cols: X J H T
Z134:  95 -11  43  89
Z929: -37   9 -23 -68
Z142: 63  1 17 -3
Z14:  49 -13   9  -6
Z922: -64 -92 -36  34
key -> tag
62 -> Z522
-4 -> Z420
-23 -> Z828
16 -> Z908
-36 -> Z70
-3 -> Z310
63 -> Z936
9 -> Z918
17 -> Z348
join Z142 3:  -> Z348
asked: -37   9 -23 -68 -> Z929
asked: -36  34 -> Z922

cols: B R N Z K G V W
Z922: -40  32  13 -34  86  43  55 -32
Z882:  47 -49 -75  -6 -80  23 -77  29
Z50: -78  62  29 -10  44  52 -31 -72
Z358:  10   4 -53 -81  35 -31  87   2
Z551:  76 -60  52  69  80  50 -30  41
Z134:   9 -54 -51   6 -13  81 -67  73
Z121:  66  80  86 -85 -86  -9 -76  56
both Z121 Z922:  -> 86
col:  43  23  52 -31  50 -> G
col: 41 73 -> W
both Z50 Z358:  -> -31

cols: Q L Y S D U
Z800: -16  40  66   0  29  64
Z929:  54  40 -16  22 -29 -54
Z50:  12 -65 -84  22 -29 -54
Z134: -16  40  54   0  29  64
asked: -16  40  54 -> Z134
key -> tag
65 -> Z374
40 -> Z166
54 -> Z967
-16 -> Z373
53 -> Z410
66 -> Z986
join Z800 3:  -> Z986
asked: -16  22 -> Z929
asked:  12 -65 -84  22 -29 -54 -> Z50

cols: soz goro tes Revum kuno san tasu ratop pur
Z606:  -2  16  -8  38 -33  43 -45  -5 -84
Z929:  14  79 -18 -37   8  11 -43  -6 -84
Z121:   6  35 -30 -24  16  -8   8  31 -39
Z882: -38  16  25  14 -37  -8  50 -75 -39
Z551: -14  39  15  -1   8  25 -50  -3  37
Z922:  27  54  25  30 -29 -12  -8 -24   4
Z800: -11 -23   9  29  10 -11  -6 -15  -3
Z142:  27  34   8  -6  -6  10 -11 -15  24
Z134:  52   4 -27  12 -10   3  -3  18 -15
Z50:  66 -42 -11 -26   3  12   0 -41  86
Z358: -57  40 -36  20  -4  58  43  65  18
both Z922 Z606:  -> -8
tail:  50 -75 -> -39
asked:  10 -11  -6 -15 -> Z800

cols: A P M E F C
Z882:  73  20   4   2 -49 -30
Z922: -41 -14  13   2 -49 -30
Z50: -42 -14  13  -5  20  -1
tail: 73 20  4 ->   2 -49 -30
both Z50 Z882:  -> 20
tail:  20   4   2 -49 -> -30
tags:
-5 -> Z277
2 -> Z648
13 -> Z426
join Z922 4:  -> Z648
tail: -42 -14  13 -> -5 20 -1

cols: lag gana botib diziz Ludom
Z922: -23  -1 -31  -4 -18
Z800: -47  56 -49  49 -43
Z50: -76  -1 -41  -3 -18
Z14:  14 -16 -30 -23 -28
Z606: -76  -1 -42  -3 -35
tail: -76  -1 -41  -3 -> -18
col: 56 -1 -> gana

cols: Rez Gefuf lofiv Nupif pab luza
Z551:  13 -20 -16 -44  19  29
Z922:  13 -20  13 -44  19  29
Z800: -13  10 -24  35 -10 -35
Z882: -13  10 -24  34 -10  79
asked: -13  10 -24  35 -10 -35 -> Z800
col: -20  10 -> Gefuf
tail: -13  10 -24  35 -10 -> -35

cols: Komet pudol zolod Kuzi Pivi
Z929: -43  25 -39  84 -80
Z922:  39   9  36  40 -28
Z142:  -8   9  37 -34  49
Z134:  27 -45  59 -87  81
Z606: -45  58 -87  14  -2
Z14:  27 -45  47 -72 -15
Z121: -43  25 -39  84  27
tags:
27 -> Z941
47 -> Z505
28 -> Z843
-72 -> Z324
-43 -> Z662
46 -> Z635
join Z14 1:  -> Z941
col: -43  39 -> Komet
asked:  27 -45  59 -87  81 -> Z134
tail:  9 36 ->  40 -28
asked: -45  59 -87 -> Z134

cols: pavi Ranep nafu bevu
Z606:  20   4 -29  -7
Z121: 36 -1 20  9
Z134:   9  -5 -75  19
Z50: 36 -1 20  1
both Z50 Z606:  -> 20
col:  9 19  1 -> bevu

cols: Tud goka Sig dete lano
Z551:  20  -9 -14   3 -14
Z929:  21 -22 -54 -14   8
Z50: -25 -12 -40  24 -18
Z142: -16  12 -46  -8 -16
Z606:  36  10  -1 -32   1
Z800: -26  28 -54 -16 -15
Z14: -36   2 -38  24   4
Z358:  46 -14  45 -22 -15
Z882:   6 -16   3  14   0
tail:  45 -22 -> -15
tail: -54 -16 -> -15
col: -46  -1 -54 -38 -> Sig
both Z800 Z929:  -> -54
tags:
-14 -> Z826
3 -> Z237
24 -> Z770
join Z551 4:  -> Z237

cols: vit pav Dafu rim
Z929:  3 34 -8  2
Z922: -13   6  -3   3
Z50:  3 10 -3  0
Z800:  12 -64  41 -40
Z358:   3  -8  34 -77
Z14: -10  11  -3   0
Z606:  2 34 -8 -1
Z551:  24   6 -29  29
col: 2 3 0 -> rim
tail:  3 -8 ->  34 -77
Table of tags by key:
-39 -> Z558
3 -> Z837
-65 -> Z430
-40 -> Z855
-64 -> Z871
join Z800 4:  -> Z855
tail:  3 34 -8 -> 2
asked:  3 -8 34 -> Z358
tail: 11 -3 -> 0
col: -3 -8 -> Dafu

cols: Piva fak rono muz
Z121: -22 -22  55 -56
Z14: 27 27 40 60
Z358: -27 -27 -24  33
Z551: -21 -21 -45 -56
Z929: -92 -92   4  -1
Z142:  24  24  46 -90
Z922: -92 -27   4  -1
col: -45   4  46   4 -> rono
asked: 27 27 40 -> Z14
col:  40 -24 -45   4  46   4 -> rono
both Z551 Z121:  -> -56
tail: 24 24 ->  46 -90

